Named turns come first, each shown by rows before and after it. Which turns, in which order, take the first row of each pair that follows to the second? Write the first one first, as in the answered first pair.
povi (before |-> after):
[-1.81  0.69  1.31 -0.48  3.24 -2.00  0.01  0.71] |-> [-0.66 -0.87  1.97 -0.41  3.12 -2.28 -0.35  0.88]
[ 1.08  0.12  0.64  0.25  1.90  1.04 -0.29 -1.73] |-> [ 1.75 -1.36  1.17  0.54  0.66  0.56 -1.13 -1.22]
[ 2.68  0.41 -0.24 -0.58  0.77  3.06  0.69 -1.30] |-> [ 3.14 -1.01  0.10 -0.32 -0.54  2.46 -0.26 -0.91]
Dilok (before |-> after):
[-1.80  1.56  1.15 -0.20  1.70 -0.46 -0.20 -1.78] |-> [-1.45 -0.98  0.08  0.81 -1.74 -2.06 -1.03  0.84]
[-3.39  1.74 -2.21  0.44 -0.91 -2.81  0.25  2.68] |-> [ 3.22 -3.75  1.67  0.36  1.88 -2.32  0.06  0.85]
[-4.09  0.69  0.80  0.77 -1.55 -0.83 -2.34 -0.22] |-> [ 0.00 -3.16  2.96  0.87 -0.62 -0.80 -2.46 -1.08]
[ 2.39  0.70 -0.31 -0.97  0.63  1.94  0.64  0.82] |-> [ 0.74  1.85 -1.61 -0.61 -0.57  1.46  0.48  1.62]
fol (before |-> after):
[ 0.26  0.93  0.17 -0.66  0.18 -0.26  1.09  0.14] |-> [ 0.60  0.88  0.38 -0.70  0.20 -0.08  0.94 -0.22]
[ 0.68 -1.80  0.42 -0.38  0.37 -0.90 -0.73 -0.16] |-> [ 0.22 -1.88  0.13 -0.26  0.15 -1.30 -0.75  0.19]
[-1.42  0.63  0.03  0.01  1.48 -0.83  0.37 -0.27] |-> [-0.73  0.52  0.58 -0.20  1.70 -0.26  0.25 -0.93]
[ 0.86 -2.76  0.84  0.68 -0.70 -2.12 -0.89  0.96] |-> [-0.21 -2.26 -0.02  0.94 -0.40 -2.77 -0.46  1.48]
Pairs:
Each pair is two turns apart.
[-0.45 -0.84  0.57  0.17  2.75 -1.37  0.94 -0.59] |-> [-1.94  0.48 -0.33  0.26  2.19 -1.33  1.15 -0.20] => Dilok fol
[-0.83  0.47 -0.40  0.96  3.76 -2.01 -0.69 -0.52] |-> [-2.30  0.63 -1.77  1.49  0.64 -2.40 -1.53  1.21] => fol Dilok
[ 0.22  1.23 -2.11  0.24  0.00 -0.01  1.31  1.96] |-> [ 1.72  0.49 -1.31 -0.07  1.56  0.18  1.72  1.20] => fol povi
[ 2.70 -2.50  0.28 -0.32 -1.19  0.75  0.23  0.50] |-> [ 0.76 -1.87 -1.46  0.29 -1.60 -0.98  0.90  2.20] => fol fol
[ 2.45 -1.85  0.83  0.10 -1.37  0.28 -0.66  0.73] |-> [ 0.92  1.48  1.32 -0.75  0.34  2.00 -0.50 -1.53] => Dilok fol
[ 1.82 -1.21 -0.32 -1.72  0.68  0.06  0.67 -1.50] |-> [ 0.02  0.78 -1.46 -1.91  1.11 -0.12  1.44 -1.33] => Dilok povi
[-2.95  1.32 -2.15  1.05 -0.60 -1.98  0.48  1.81] |-> [-0.49  1.11 -0.73  0.45  4.06 -1.29  2.05 -0.10] => fol povi
[ 0.23 -0.15  0.50  0.48 -2.03  1.10  0.01  0.75] |-> [-0.87  1.40 -0.40  0.28 -0.99  1.00  0.84  0.79] => fol povi
[ 1.16 -1.70  1.31  0.57 -1.65 -0.04 -1.70 -0.36] |-> [ 1.15 -0.40  1.86 -0.03 -0.54  1.06 -1.67 -1.73] => povi Dilok
[ 1.25 -0.20  0.02 -0.31 -3.08  3.57 -2.38 -1.53] |-> [-1.12  0.29 -2.21  0.61 -4.34  1.28 -1.80  0.87] => fol fol
[ 3.22 -2.32  0.20  0.44  0.21  0.38  1.11  1.03] |-> [ 0.51 -0.89 -1.97  0.95 -2.19 -0.48  0.79  2.65] => Dilok Dilok
[-2.65  1.56 -1.08  0.51  2.67 -2.84  1.91  0.45] |-> [ 1.11 -1.58  1.42  0.22  3.93 -2.17  1.38 -1.03] => fol povi
[-1.24  1.44  3.02 -0.86  0.42 -0.43 -2.12 -2.26] |-> [-1.88  0.75  2.18 -0.35 -2.07 -1.09 -2.91 -0.83] => fol Dilok
[ 0.78 -1.42  0.19  0.23  1.38 -0.58  0.66 -0.03] |-> [-0.63  0.80 -0.10 -0.33  1.62  0.10  0.79 -0.98] => Dilok fol
[-1.15  1.37 -1.79 -0.28  0.45 -0.78  1.41  0.99] |-> [ 1.14 -0.87 -0.69 -0.25  1.61 -1.07  1.55  0.75] => povi povi
[ 0.63  0.04  0.30  0.13  1.15  2.00 -0.05 -0.96] |-> [-1.45  0.92 -1.31  0.49 -0.55  1.27 -0.06  0.36] => Dilok fol
[ 0.65 -2.01  0.91  0.00  2.94 -1.19 -0.96 -1.41] |-> [ 0.85 -3.14  0.86  0.11  1.10 -1.57 -1.79 -0.63] => fol fol
